Each path is a new rotation, seen through one point. The rows after it are directions, each followed by how far the rotation turns it, in degrees each step (0 if it stays put).
Each turn is a multiple of 5 degrees from 10 to 175, or 0.
Each row of a path follows its step; steps can be skipped.

step 0: [-0.13,+1.57,+0.23,-0.89,+2.42,+3.37,+0.56,-1.62,+1.13,+2.70,-0.75,+1.86,+0.97,+0.93,-0.16,-0.58,-1.08,-2.99,-1.31,+1.48,-1.16,+0.06,-0.53,-2.07,+0.80,+0.75,-0.98,+0.09,-3.50,-0.94,-3.19,+2.16,+3.54,+0.93,+1.11,+0.64,+1.84,-0.80,-0.95]
step 6: [-0.12,+0.36,+0.20,-0.59,-0.98,-4.26,-0.47,+0.35,-1.24,-1.06,+1.64,+2.06,-0.73,+0.30,+3.08,+1.90,-0.69,-1.70,-0.84,-0.21,+1.43,-2.79,+2.51,-3.44,+0.77,+0.74,-1.97,+2.83,+0.28,+1.94,-0.25,+1.52,-2.99,+0.44,+1.82,-0.07,-0.61,+0.06,-0.10]
step 7: [-0.92,+1.88,-5.99,-1.53,+0.08,-1.12,-0.09,-0.09,+0.10,+2.18,-1.01,-2.63,+2.04,+0.69,-0.82,-0.30,+0.08,+0.22,-0.75,+2.97,+0.18,+0.39,-1.06,+2.20,+0.41,-0.50,+2.03,+1.24,-1.89,-0.59,-0.91,+3.02,-0.78,-0.06,-0.53,-1.23,+0.16,-2.72,-0.66]
step 8: [-1.04,-0.67,+1.26,-1.35,+1.03,+3.09,-2.00,-0.44,+2.54,-0.24,-0.43,-2.99,+0.82,+1.51,-1.28,+0.64,+2.14,-0.21,+0.89,-2.91,-1.22,+0.27,-0.80,-1.21,-2.37,-1.67,-3.34,-3.88,-1.95,+1.87,-0.03,+1.81,+0.66,-0.85,+1.12,+0.07,+0.15,+0.30,-0.10]
step 10: [+1.38,-1.29,-0.40,-1.18,+1.16,-1.17,+1.62,-0.49,-2.32,-1.46,+2.51,+3.29,-0.01,-3.27,+1.42,-1.21,+0.29,-0.07,-2.33,-0.71,+0.05,-0.26,-1.15,+1.28,+2.42,-2.34,+0.20,+2.41,-0.63,+3.30,+1.60,+2.73,+0.74,-0.30,+0.27,-2.46,+0.68,-2.16,+0.19]
step 11: [-1.96,+1.94,-4.14,+0.70,-2.98,-0.91,-0.74,+0.08,+0.56,+0.50,+1.37,-1.13,-0.55,-1.01,-2.41,-1.91,-0.14,-1.22,+1.82,-1.92,+0.34,+0.47,-0.99,-1.02,-0.87,+1.75,+0.41,+0.68,-2.88,+2.42,-4.10,-1.00,-0.42,-1.15,+0.75,+0.58,-1.51,-0.23,+1.94]
step 13: [-0.63,-1.78,+2.03,+0.57,+0.00,+0.08,+0.86,-1.03,-0.68,-1.90,-0.27,+0.31,+0.13,+1.31,+3.75,+1.57,-2.72,+2.42,+1.21,+0.17,-0.27,-2.79,+3.02,+2.07,-0.65,+1.09,-0.61,-0.19,-4.58,-0.12,+1.19,+1.37,+1.76,+0.02,+1.50,+0.89,+2.35,-0.59,-0.24]
step 15: [-1.00,+1.63,-2.72,-4.16,-2.15,-0.69,+0.69,-0.99,+1.74,+1.94,+1.56,+0.76,+4.04,+0.56,+0.30,-1.42,+0.75,-0.24,-1.24,-0.87,+0.82,+0.07,+0.53,-0.96,+0.43,+0.47,-0.68,-2.41,+2.25,+1.66,-1.89,+1.11,+0.68,-2.92,+0.77,-1.90,+0.54,+2.43,+0.82]
step 18: [+0.54,+0.01,-0.63,-0.60,-1.50,+3.10,-0.85,+0.35,-0.05,+1.21,+3.74,+0.93,+0.43,+2.32,+0.77,-2.06,+0.26,+0.46,+0.38,+2.39,-0.49,-1.80,+1.84,-2.47,+0.37,-2.15,-0.67,+4.02,-1.67,+4.04,-0.29,-0.58,-1.40,+1.86,+0.35,-0.64,-0.23,+0.14,+0.65]
[+0.04,-0.36,-0.11,+1.09,+0.42,+0.20,-0.30,+0.01,+0.10,-0.03,+0.45,+0.51,+0.01,+0.30,-1.07,-0.75,-0.63,+0.01,-1.19,-0.75,-0.20,+0.71,-0.16,-0.44,-0.58,-0.75,+0.79,-0.11,-0.56,+0.38,-0.14,+0.52,+0.09,+1.42,+0.12,-0.60,+0.06,+0.34,+0.03] -> 40
[-0.37,+0.08,+0.27,-0.35,-0.61,+0.58,-0.82,+0.36,+0.24,-0.01,+0.33,-0.16,-0.83,-0.69,+0.32,-1.14,+0.57,-0.70,-0.01,+0.00,-1.18,+0.25,-0.42,+0.03,+0.51,+1.28,+0.42,+0.26,-0.19,+0.57,+1.00,+0.39,+0.63,+0.46,-0.31,+0.33,+0.04,-0.17,-0.51] -> 40
[+0.76,-0.36,-0.60,-0.18,-0.70,-0.20,-0.11,-0.03,-0.01,-0.66,-0.40,-0.60,-0.39,-0.44,-1.11,-0.57,+0.92,+0.24,-0.68,+0.22,+0.91,-0.40,+0.30,+0.13,-0.06,+0.93,+0.46,-0.47,+0.36,+0.01,-0.96,+0.96,-0.72,-0.33,+0.67,-0.01,+0.18,+0.11,-0.60] -> 85
[+0.71,-0.37,+0.15,+0.35,-0.02,+1.16,+0.51,-0.02,-0.46,-0.52,+0.56,+0.66,-0.02,+0.84,+0.38,-0.57,+0.16,-0.85,-0.02,-0.43,+0.57,-0.47,+1.38,+0.65,+1.23,-0.20,+0.10,+0.03,+0.27,+0.06,+0.16,-0.42,+0.10,+0.27,+0.56,+0.11,-0.80,-0.52,-0.16] -> 85
[+0.22,-0.79,-0.48,+0.50,+1.22,+0.36,-0.12,+0.66,+1.17,+0.77,-1.13,+0.44,-0.50,-0.40,-0.38,-0.44,+0.75,-0.20,-0.07,+0.62,+0.00,-0.38,-0.20,+0.67,+0.42,-0.50,+0.02,+0.92,-0.16,-0.32,+0.30,-0.30,-0.53,-0.46,-0.50,-0.63,-0.13,+0.11,+0.13] -> 160
[-0.30,-0.22,+0.83,+0.65,+0.57,+0.65,-0.33,-0.24,+0.28,-0.32,+0.40,-0.44,-0.17,-1.34,+1.49,+0.05,-0.21,+0.40,-0.64,+0.97,+0.49,+0.02,+0.42,-0.28,+0.11,-0.10,+0.66,-0.83,+0.00,+0.33,-0.55,+0.08,-0.73,+0.12,-0.41,+0.20,-0.16,-0.18,+0.80] -> 90
[-0.76,-0.63,-0.16,-0.50,-0.20,+0.70,+0.06,-0.68,+0.81,-0.81,+0.75,-0.79,+0.06,+0.21,-1.00,+0.59,+0.22,+0.10,+0.48,+0.45,-0.06,+0.21,-1.11,+0.27,+0.32,-0.52,+0.79,+0.31,-0.01,+0.59,-0.02,-0.69,+0.01,-0.18,+0.88,+0.16,-0.90,+0.06,+0.52] -> 110
[+0.69,+0.24,+0.54,+0.68,+0.00,-0.19,-0.88,+0.63,-0.39,-0.05,+0.02,-0.26,+0.07,+0.03,-0.04,+0.15,-0.33,-0.58,-0.09,-0.31,+0.46,-0.53,-0.76,-0.10,+0.43,-0.05,+0.60,+1.18,+0.49,+0.84,-1.27,-0.60,+0.95,-0.59,-0.09,+0.28,+1.03,-0.25,+0.37] -> 60

step 0: [-3.13,+1.73,-1.84,+1.05,-1.74,-1.83,-1.95,+2.12,-2.04,+1.14,+0.01,-1.93,-0.28,-1.69,-1.35,+0.08,-1.09,+1.91,-0.35,+1.29,-0.10,-0.97,-1.55,-0.89,-0.40,+1.11,+0.08,-1.46,-2.64,-2.46,+2.53,-0.08,-1.21,+1.96,+2.41,-0.58,-1.30,-1.62,+1.81]
step 3: [-1.32,+0.55,-1.29,+1.68,-0.41,-3.68,-1.20,-1.37,+0.14,-0.87,-2.21,-0.72,-0.39,-0.73,-0.59,+0.58,-0.32,+0.62,+1.00,+3.85,-0.46,+4.00,-1.23,-1.46,-2.38,+0.62,+0.07,+0.13,+0.29,-0.77,-0.29,+1.55,+0.70,+1.83,+1.50,+1.65,-3.57,+0.60,+0.45]
step 5: [+0.15,-1.97,-2.12,+0.64,+1.48,-1.93,-2.67,-0.60,-2.63,+0.82,-0.04,-0.68,+1.53,-0.66,-2.48,+2.78,+0.16,-0.98,+1.89,-1.18,+0.59,+0.11,+0.00,+1.39,-1.74,+0.33,+0.67,+0.45,-2.57,-1.72,+0.03,-0.73,+2.75,+4.02,-0.27,+1.57,-1.11,+0.32,+1.72]
step 8: [-1.08,-1.88,-0.15,+1.91,+0.09,-1.55,-3.70,+0.00,-2.46,+1.52,-3.18,-0.74,+1.40,-0.78,-1.97,-0.30,-1.58,-0.12,-0.55,+2.83,-0.86,-0.22,-0.62,+0.46,-2.94,-0.68,+1.62,-2.78,-0.18,-0.01,+2.18,-1.35,-0.33,-0.36,-1.90,+0.03,+0.32,-1.07,+2.23]
step 10: [-0.25,-0.25,+0.81,+0.52,+0.08,-0.57,-2.34,-0.33,-1.30,+1.38,-0.96,-2.59,+1.16,-3.35,+0.88,+0.49,+1.67,-0.10,+1.43,-0.47,-2.57,+0.22,-0.43,+4.01,-1.53,-2.72,+1.18,+1.10,+1.22,-3.38,+1.12,-1.93,+1.26,-0.03,+0.05,-2.38,-1.32,+0.67,-0.73]
step 11: [-1.95,-0.22,-0.33,+1.59,-3.65,-1.97,-2.26,-1.89,+1.44,-1.32,-1.85,-1.37,+1.83,-1.65,+0.02,-0.95,-0.94,-2.76,-0.01,+3.04,-2.45,-0.03,+2.14,+0.77,-2.74,-1.45,+0.19,+0.44,+1.25,-0.97,-0.41,+2.41,+1.04,+0.48,+0.30,-0.48,+1.14,+0.01,-0.38]
step 15: [-1.20,+1.64,+1.90,-0.82,+0.12,-2.66,-2.64,-0.04,+0.49,+0.00,-1.35,+0.17,-2.47,-1.25,-0.34,+1.07,-0.08,+0.82,+0.67,+0.15,-0.76,-2.11,-1.59,-0.56,+0.03,+2.40,-2.09,+0.74,+1.41,-2.39,+1.47,-2.40,+0.15,+1.89,+0.20,-2.88,-3.55,+2.05,+0.94]
step 16: [-1.74,-4.44,+1.43,+2.09,-1.18,-2.31,-0.22,-1.48,+2.19,+0.82,-0.95,-0.25,-1.84,+0.87,+0.08,-0.20,-2.00,-0.65,-0.06,+1.61,-3.39,-0.17,-0.18,-1.02,-1.58,+1.66,+0.05,-0.56,-0.70,+0.43,+1.66,-1.47,+1.22,+0.09,+0.66,-2.58,-0.72,-0.90,+3.20]
step 17: [-2.89,+0.33,-0.19,+1.45,-2.45,-1.84,-1.19,+0.28,+0.80,+0.25,+2.52,-1.87,-2.50,+0.42,-0.76,+1.89,-0.87,+0.50,+1.09,+1.10,-0.72,-2.28,-1.22,-0.90,-0.31,-0.74,+0.88,-1.14,-3.19,-0.70,+3.02,-3.20,+1.45,+0.95,+1.60,+1.84,-0.33,+2.19,-0.70]
[+0.20,+1.03,-0.27,+0.79,-0.31,+0.27,+0.73,+0.84,+0.20,+0.11,-0.18,-1.07,+1.12,-0.76,+0.47,-0.80,-0.07,+0.84,-0.08,+0.43,-0.32,-0.22,+0.46,+0.60,-0.04,+0.11,+0.53,+0.05,+0.19,-0.88,-0.05,+0.93,-0.56,-0.06,+0.22,-0.23,+0.27,-0.59,-0.42] -> 35
[-0.65,-0.63,+0.25,+0.66,-0.68,+0.12,-0.28,-0.46,-0.99,-0.01,+0.41,-0.77,-0.91,-0.10,+0.91,+0.14,+0.15,+0.13,+0.04,+0.56,-0.15,+0.27,-0.72,-0.10,+0.37,-0.92,+0.26,-0.36,+0.51,+0.36,+0.10,-0.21,+0.10,-0.64,+0.49,-0.16,-0.31,-1.04,-1.35] -> 45
[-0.46,-1.04,-0.45,+0.22,+0.17,-1.29,-0.50,+0.03,+0.55,-0.66,-0.17,+0.41,+0.98,-0.13,+0.54,-0.27,-0.23,+0.18,-0.92,+0.19,-0.10,+0.97,-0.31,-0.49,-0.10,-0.53,+0.18,+0.38,-0.76,+0.61,-0.51,+0.33,-1.03,+0.12,-0.23,-0.74,+0.24,-0.44,+0.27] -> 140
[+0.28,-0.29,+0.34,-0.50,-0.68,-0.03,+0.08,-0.41,-0.37,-0.53,-1.20,+0.36,-0.37,-0.65,+0.03,-0.52,+0.14,+0.58,-0.08,+0.66,-0.95,+0.17,+0.04,+0.29,+0.01,+0.36,+0.22,-0.14,+0.65,+0.20,-0.80,-0.18,+0.11,+0.00,-0.69,+1.33,-0.41,-0.91,+1.20] -> 145
[+1.03,+0.53,+0.10,+0.60,+0.61,+0.21,-0.68,-0.20,-0.86,+0.08,-0.14,-0.29,+0.82,-0.07,-0.31,+0.84,-0.23,-0.81,-0.37,+0.04,+0.54,+0.89,+0.88,+0.24,-0.30,-1.03,+0.14,-0.35,+0.25,+0.02,-0.10,+0.09,+0.13,-0.65,-1.41,+0.24,-0.40,-0.24,-0.03] -> 20

step 0: [-0.49,+4.98,-0.83,-2.79,-0.56,-1.80,+0.98,+0.05,-1.10,-0.61,+1.66,-3.80,-0.04,+0.44,+2.90,+1.29,+1.62,-1.18,-1.99,+0.67,-0.34,-0.21,+0.99,-0.88,-0.98,+1.68,-2.59,+2.54,+0.74,+3.04,+0.14,+1.32,-1.09,+1.12,-0.73,+1.64,-0.64,-0.64,-0.11]
step 3: [+1.89,+0.97,-1.76,+1.48,-1.09,-1.11,-0.36,-1.66,+0.61,+0.18,+1.56,-0.66,-1.73,-1.89,+2.31,+0.55,+2.10,+3.16,+2.35,-1.90,+1.35,-2.49,-0.36,+1.91,-0.81,+2.56,+0.93,-0.30,-2.07,+1.05,-0.35,-1.88,+1.04,+3.31,+3.20,-0.78,-0.58,-0.12,+2.15]
step 4: [+2.85,+1.42,+0.85,-0.91,-0.43,-2.42,-1.58,+0.64,-0.89,-0.97,+4.24,+2.13,-0.09,+0.09,+2.74,+1.30,+1.00,+1.62,-1.35,+0.84,+2.91,-2.10,-1.66,+1.25,+0.23,+2.26,-0.10,-0.82,-3.07,+2.97,+0.09,+2.16,-0.55,-0.30,+1.11,+0.81,+1.10,-0.55,-0.20]
step 6: [-1.19,+3.99,+2.36,-0.35,-0.61,-1.42,+1.64,-3.11,+0.61,+1.69,-0.75,-0.50,-1.77,+2.23,+1.19,+0.96,-0.53,-2.56,-1.41,-3.20,+0.57,+0.68,+2.29,+0.83,-0.51,+0.61,-0.92,+1.76,-1.78,+0.86,-0.47,-0.76,+1.95,-0.19,-0.04,+0.18,-2.22,+3.28,-1.12]
step 8: [+1.80,-0.19,-0.43,+2.63,-2.23,-2.41,-1.17,-0.39,+2.30,+0.68,+2.00,-1.42,+0.81,-1.43,+2.51,-1.46,-1.46,+0.94,-2.13,-1.29,-2.83,+0.56,-3.19,-0.13,-1.00,+3.51,+1.25,-2.01,-0.82,+0.54,-1.18,+0.25,-0.74,-0.68,+2.11,+1.97,-2.35,-1.16,+0.68]
step 9: [+4.33,+1.96,-0.22,-0.47,-0.24,-3.28,-0.14,+0.43,+2.21,+0.48,-0.98,-0.24,+2.92,-0.66,+2.99,-0.04,+0.88,-2.19,-1.13,+0.85,+0.59,-0.50,-1.37,-0.14,-2.47,+0.07,+0.69,-1.02,-2.48,+0.00,+0.73,-1.15,+0.63,+2.20,+1.45,+2.41,+0.20,-0.39,+3.82]
step 11: [-0.77,+1.74,+2.11,+0.86,+1.10,-1.53,+1.70,-1.73,-0.56,-0.21,+0.15,+1.10,+0.69,+0.68,+1.04,+3.15,-0.99,+2.99,-1.34,+0.19,+1.94,-1.16,+1.21,-1.01,+1.59,+0.70,+3.73,+2.55,-1.31,+2.47,-0.59,+1.17,-2.26,-0.24,-0.30,+2.08,-3.43,+2.09,-1.16]
step 13: [+1.42,+0.37,-0.30,-0.12,-1.65,-3.48,+3.00,-3.09,-0.07,-1.71,+1.67,-1.19,+0.91,+2.88,+3.48,+0.43,+2.04,-1.43,-0.64,+0.38,-2.06,+0.25,-1.25,+0.27,-1.67,+2.56,-1.95,-2.32,+0.37,+1.21,-1.05,+0.15,+2.01,-1.05,-1.47,-1.73,-1.33,+0.36,+0.96]
step 17: [-0.69,+3.22,+2.79,-1.56,-0.20,-3.47,+0.33,+1.05,+2.28,-0.94,+1.35,-1.08,-0.57,-1.15,+0.28,+1.80,+1.18,+0.19,-0.44,-0.39,+0.01,-1.50,-1.25,-2.96,+1.46,+3.29,-1.63,+0.88,+0.76,+4.56,-2.55,+1.15,-1.21,+0.20,-0.41,-0.81,-1.22,-0.50,-0.26]
[+0.69,-0.87,-0.11,+0.40,+0.26,-0.86,+0.32,-0.14,-0.43,-0.64,+0.33,+0.23,-0.60,+0.43,-0.42,+0.94,+0.41,+0.66,+0.53,+0.66,-0.13,-1.05,+0.07,+0.26,+0.17,-0.65,+1.00,+0.36,-0.96,+0.22,+0.37,+0.05,-0.07,+0.34,-0.17,-1.28,+0.00,+0.37,-0.04] -> 45
[+0.08,+0.93,-0.48,+0.05,+0.82,-0.42,-0.92,-0.64,+0.57,+0.43,-0.17,+0.31,+1.02,-0.94,-0.22,-0.32,+0.36,+0.38,+0.32,+0.04,+0.25,+0.11,+0.41,+0.24,+0.95,+0.27,+0.55,-0.64,-0.51,+0.38,+0.94,-0.31,+0.49,-0.30,-0.90,-0.42,+0.26,-0.74,-0.43] -> 60
[-0.19,+0.63,+0.70,+0.09,-0.89,+0.40,+0.56,-0.08,-0.05,+0.96,-0.65,+0.26,-0.44,-0.02,-0.14,+0.43,+0.19,+0.67,+0.05,-0.13,+0.33,+1.02,+0.45,-0.17,-0.62,-1.72,+0.41,-0.41,-0.01,+0.19,+0.99,+0.61,+0.15,+0.03,+0.23,-0.20,-0.69,-0.37,-0.31] -> 80
[-0.64,-0.28,+0.42,-0.28,+0.51,-0.60,+0.23,-0.35,+0.33,+0.13,+0.29,+0.24,-0.50,+0.23,-0.30,+0.11,+0.20,-0.21,+0.13,-0.03,-0.65,+0.83,+0.18,-0.51,+0.26,+0.77,-0.91,+0.90,+0.16,-0.36,+1.17,-0.74,-0.97,-0.40,-0.27,-0.70,-1.44,-0.09,+0.03] -> 65
[+0.03,-0.65,+0.07,-0.08,+1.17,-0.26,+0.30,-0.14,+0.66,+1.13,-0.43,-0.38,-0.16,+0.38,+1.31,-0.28,-0.18,-0.07,-0.40,-0.66,+0.19,-0.40,-0.74,+0.23,+0.28,-0.59,-0.09,+0.80,+0.18,-0.85,+0.10,+0.42,+0.73,+1.07,-0.37,-0.37,+0.02,-0.62,-0.18] -> 110
[+0.49,-0.26,+0.44,+0.22,+0.43,-0.16,-0.09,-0.76,+0.17,+0.07,-0.36,+0.21,+0.12,-1.00,+0.07,-0.74,-0.70,-1.24,+0.26,+0.60,-1.07,+0.90,+0.40,+0.41,-0.37,-0.51,+1.14,+0.92,-0.37,-0.04,-0.20,-0.27,+0.01,+0.03,+1.00,+0.18,+0.19,+0.31,+0.12] -> 110
